Here are some points, one per row:
[ 0.54  0.02  0.21 -0.10  1.23  0.66 -0.77 -0.61  1.50  1.24 -1.00 -0.01  1.14
  1.20  0.16  0.36  0.28  1.75  0.55  0.70  1.15 -0.29  1.39 -0.72]
[ 0.02 -1.01 -0.45  1.37  0.06  0.70 -0.39  0.86 -1.43  0.03 -0.43  0.62  1.74
  1.61 -0.51 -2.39 -0.55  0.00 -1.18 -1.55 -0.20  1.11 -0.84 -1.28]
[ 1.27  1.47  1.44 -1.73 -1.39 -0.75  0.39  0.05  2.63  0.40 -0.86 -0.65  0.75
  1.01 -0.52 -0.81  0.08  0.17  1.01 -0.75 -0.23 -0.85  0.69  0.90]
[-2.64 -0.82  2.04  1.09  0.14 -0.83  0.27  0.63  0.58  0.10  0.79 -0.71  0.27
 -0.97  0.71  0.18 -1.02  0.10 -0.15  0.72 -0.58 -1.76 -0.39 -0.36]
[-0.41 -0.28  0.08  1.99  0.94  0.30  0.77  1.37 -0.77 -0.20  0.23 -0.32 -1.52
  0.06 -0.34 -1.87  1.16  0.41 -0.69 -1.36  0.35 -1.40 -0.09  1.07]
[ 1.58  1.48 -0.55 -1.27  0.67  0.87 -1.23 -0.01 -0.04 -0.76  0.98 -1.12  1.25
  0.32 -0.22  0.06  0.32 -1.57 -0.23 -0.08  0.52 -1.34 -0.88  0.56]
[ 1.49 -0.58 -1.89 -0.10  0.30  0.20  1.21  0.27  0.85 -0.33  1.41  0.04  0.40
 -2.32  0.33 -1.98  0.02  0.68 -0.59 -0.04  1.12 -1.55  1.94 -0.38]
[-0.41  0.77 -0.93 -0.37 -0.97 -0.50  0.50 -0.33  0.52  0.73 -0.15  2.23 -0.90
  1.38 -0.21 -0.21  1.99 -0.76 -1.10 -0.25  0.69 -1.27  1.07  0.59]
[-0.44  1.36  1.35  1.41 -0.10  0.84  2.06  0.58 -0.94  1.33  1.69 -0.37  0.27
 -0.73 -2.07 -1.96  0.09 -1.36 -1.64  1.49 -2.61  0.12 -0.41  1.14]
[-0.11 -0.42  0.95 -0.18 -0.53 -0.37 -0.59  0.26 -2.51  0.52 -0.45 -0.55  1.62
 -0.67  1.08  1.29  1.75  1.63  0.36 -0.40  0.16  1.35 -0.31  1.36]
[ 1.80  1.48 -1.10  1.57 -0.25  0.76  2.19 -1.51  0.77  0.04  0.08 -0.55 -0.12
  0.26  0.75  2.00 -0.12 -0.99  2.31 -0.64 -1.51  0.38 -1.45  0.04]
[ 0.12  0.60  0.93  0.98  0.45 -1.22 -0.34 -1.09  0.44 -0.62  2.54  0.10  0.00
 -0.50 -0.04  0.26  0.68  1.49  1.41 -0.55 -0.48  1.56  0.49  2.11]
[ 0.65 -0.58  0.87  0.57 -1.65 -0.84 -0.19 -0.69  0.63 -0.65 -1.07 -0.99  1.83
 -0.60  0.05 -0.52  0.57 -1.02 -2.12 -1.56  1.18  0.16  0.97 -0.57]
[ 1.23  0.06  0.24  1.52  1.81 -0.87 -1.12 -1.72 -1.61  1.34  1.21  0.65 -0.63
  0.76 -0.03  1.13 -0.37 -1.29 -1.07  0.32  1.29 -0.81  0.11 -0.81]
[-1.59  2.37 -1.52  0.61  0.67  1.24 -0.77  1.52  0.85 -0.37 -0.19  0.29  0.29
 -0.35 -1.92  0.44 -0.69  0.51  1.97 -0.24 -0.73 -0.46 -0.06 -0.57]
[-0.71  0.56 -0.31 -0.71 -0.23  1.68  0.61 -1.38 -1.65  1.26  0.29  0.61  0.47
  0.26  2.67 -1.29 -0.69  0.43 -0.61 -0.74 -0.03 -0.53 -0.15  1.86]
[-0.28  0.73  0.25  1.15  0.84 -0.24  0.68  0.96  0.14  0.12  0.62  0.91  1.34
 -0.25  1.81  1.04 -0.54 -1.66  0.71  0.82  2.31  0.79 -0.09  0.70]
[-0.33  0.16  0.27 -0.55 -0.67  0.71 -1.05 -0.24 -0.95 -0.10 -0.23 -0.23  1.85
  0.17 -0.52  1.52  0.86  0.13 -1.06 -1.45 -1.34 -0.07  0.07 -0.37]
[-0.36  0.79  0.97 -0.60 -1.41  1.54  1.48 -1.07 -0.20  0.55  0.59 -0.38  0.38
 -1.16  0.20  2.05 -0.53  0.23  0.65  0.55  0.47 -0.60  0.41 -0.94]
[ 0.09  0.90 -0.05 -1.30  2.63 -1.06 -0.50 -1.70  0.63 -1.16 -0.74  0.34  0.12
 -0.70  1.43 -0.20 -0.29  1.70 -1.76  0.75 -2.01 -0.45  0.09  0.85]
[-0.06 -1.32  1.59 -1.19  0.11  0.03 -1.35 -0.58  0.11  1.17  1.00  0.58 -0.89
 -0.37 -0.53 -1.14  0.05  0.31  1.09 -1.15 -2.00 -0.83 -0.65 -1.34]
[-2.03 -0.06 -0.32  1.28 -0.57 -0.13 -1.05  0.23  0.49 -0.39  0.25 -2.30 -0.39
  0.89  1.06 -0.57 -1.08 -0.32  0.05 -0.19 -0.67  0.15 -1.06 -0.39]
[ 0.18 -0.45 -1.20  0.35 -2.04 -0.07 -1.02 -0.38 -0.04 -1.59 -1.73  0.93 -0.41
 -0.50  0.05  0.64 -0.62  0.01  0.74  0.30  1.08 -0.26  0.73  1.43]
[ 0.81  1.23  0.83 -0.70 -0.19 -0.10  0.84  0.39 -1.30 -0.24 -0.59 -0.06 -0.38
 -1.64  0.72 -0.58  0.80 -0.84  0.82  0.75 -0.71  1.51  2.04  0.01]
[ 1.76 -1.05 -0.24  0.71 -0.79 -0.61  1.86  0.70  0.89 -0.18 -0.07  1.70 -0.06
 -0.92  0.18  2.31 -0.55 -0.66 -0.25 -0.58 -2.74 -1.22 -0.18 -0.73]
[-0.07 -0.50 -0.69 -1.05 -1.34 -0.25  1.13 -0.06  0.04  0.09 -0.82  1.28 -0.15
  0.80  2.19 -0.06  0.04 -0.26 -0.18  0.78 -0.40 -0.02 -1.73 -0.40]
[-0.77  0.64 -0.42 -1.87  0.72 -2.27 -0.94 -1.32  1.35  1.72 -0.49 -1.19 -1.46
  0.86 -1.37  1.31 -0.43 -1.59  0.22  0.90 -0.22  1.04  0.56  1.19]
[-0.71 -1.68 -1.24 -1.41  0.05 -0.03  1.60 -1.39 -0.69 -0.20  0.98 -1.59  1.16
  1.13 -0.74  0.97  0.10  0.52  0.10 -0.63  0.32 -0.37  1.27 -0.74]
[-0.75 -0.74  0.20  0.07 -0.70  0.98  0.01 -0.36  1.06  2.31 -0.29 -0.55 -0.83
 -0.94 -0.65  0.98  1.34  2.46 -0.38  0.46  1.50 -0.14 -2.00  0.48]
[ 1.48  0.69  1.61 -0.55 -0.52  0.10 -1.22  1.84 -0.69  0.67  0.57  0.80 -1.28
 -0.73  0.02 -0.61 -0.21  1.08  0.00  0.34  1.72 -0.08 -1.00 -1.40]
[-0.36  0.87 -0.25 -1.82 -0.34 -0.59  0.48  1.27 -0.70 -1.88  0.60 -0.22 -1.56
  2.43 -0.53  1.75 -0.49  0.46 -1.03  0.07  0.40 -0.30  0.34 -0.64]
[-0.48  0.72  0.00  0.03  0.71 -1.01 -0.21  1.90 -0.72  0.57 -0.68  2.12  0.40
 -0.70 -1.36 -0.58  0.07  0.86  1.09 -0.46 -0.74 -0.57 -0.70  1.03]
[ 0.04 -0.90  0.91  0.31 -0.58  0.65  0.55 -0.12 -2.87 -0.07 -0.62 -0.09 -0.45
  0.54 -0.70 -0.45  1.80 -0.54  1.63  1.63 -0.55 -0.70 -0.18 -0.63]
[ 1.10  0.59  0.13  1.02  1.08  1.95 -0.07  0.65  0.11 -0.41 -2.11 -0.96 -2.20
  0.85  2.33 -0.27  0.85  0.63 -0.71 -0.02 -0.09  0.17  2.31 -0.58]
[-1.83 -0.08 -0.91 -0.31  0.16 -0.21 -1.37 -1.61  0.40 -0.66  0.24  1.25 -0.74
 -1.24  0.16 -1.82  1.53 -1.53  0.29  1.85 -0.23  0.56  0.18 -0.94]
[ 1.42 -0.86  0.48 -0.13 -1.04 -0.10  0.36  0.09 -0.94  0.13  0.54  0.00 -0.72
  2.04 -0.81 -1.82 -3.04  1.04 -0.17  2.14 -0.28  1.33  0.45  0.12]
[-0.33 -1.17  0.88 -1.14  2.58  2.11  1.53  0.95  0.46 -0.54 -0.66  0.61  0.46
 -0.13 -0.78 -0.90 -0.26 -0.96  1.90 -1.26  0.95  0.59 -0.69  0.32]
These points spread out most along one direction. Take the direction at right angles to it along which they spread out most. Go by this last direction. For each point below, how far along it does it lie, from 0 to 99? The average is 50, and the first point in the table lies past the average. One standard deviation of the points above along it is 16.
[ 1.05  0.90  1.24  0.79  1.13 -1.42  0.44 -0.62 -0.23 -1.08 -0.52 -1.06 -0.98
 -0.40  0.06 -0.38  1.47 -0.61  0.45 -1.64  0.72  0.41 -0.99 -1.91] -> 53
[-0.36 -0.14  0.46  0.81 -0.01  1.40  0.11 -0.36  0.26 -0.86  0.47  0.35 -0.09
 -0.70 -0.72 -0.77  0.54 -1.08 -0.73  1.32 -0.24 -0.29 -3.10  0.50] -> 34
[-0.84  1.44 -0.46  0.41 -0.89  0.95 -0.22 -0.94 -0.50  0.03 -1.06  1.54 -0.77
 -1.61 -0.38  1.39 -1.62  0.05 -0.24 -1.23  0.24  1.17  1.53 -1.26] -> 51
[ 1.41 -2.20 -2.67  1.45  0.66 -0.77 -1.06 -0.23 -0.82  0.30  0.15 -0.21 -0.20
 -0.28 -0.46 -0.35  0.20  0.69  0.96  0.33 -0.51  0.59  0.18  0.10] -> 57
[-1.10 -1.55  0.33 -0.18 -0.79  0.32 -1.17  1.21  0.89 -0.56  2.89  0.49 -0.81
  0.93  0.83  0.21  1.56 -1.27  0.08 -0.41  0.17  2.08  1.49  1.21] -> 55
[-0.03 -1.25  0.14  1.71  0.60  1.27  0.22  0.69  1.03  1.35 -0.55 -0.67 -1.29
 -0.76 -1.41  0.60 -0.67 -0.28 -1.85  0.32 -0.56  0.77 -0.09  0.77] -> 43
[-0.18 -0.69  0.25  0.30 -0.51 -0.42  0.66 -1.11 -0.63 -2.32 -0.70 -0.47 -0.33
 -0.43 -1.20  0.21  0.68  1.54 -0.20  1.03  0.93 -0.60 -0.15  1.44] -> 57
[-0.38  1.19 -1.13  1.20  0.15 -0.53  0.78  0.71  1.61  1.56  0.67  0.20  1.58
  0.31  0.58 -0.65  1.72  0.97 -0.47  1.97 -0.72  0.69 -0.18 -1.20] -> 44
[ 0.66 -0.33  1.36 -0.40  1.38  0.93 -1.50  0.37  0.58 -2.46  0.54  1.29  0.98
  0.68 -0.52  1.35  0.23  0.73 -1.53  1.26 -1.11  0.36 -0.44  0.84] -> 50
[ 0.41 -1.44  0.08 -0.75  0.30 -1.35 -1.74  1.52 -0.28  0.54 -0.91 -1.34  0.82
 -0.46  0.72  0.54 -0.06 -1.14  0.06  1.05 -0.03 -2.97  1.03  0.79] -> 60
[ 0.80  0.22 -0.92 -2.14 -0.29  0.39  0.69  1.16 -0.83  0.92  0.37 -1.24 -1.36
 -0.82 -0.74 -0.35 -0.38  0.19 -0.98 -0.63  0.27  0.96 -2.28  0.05] -> 47
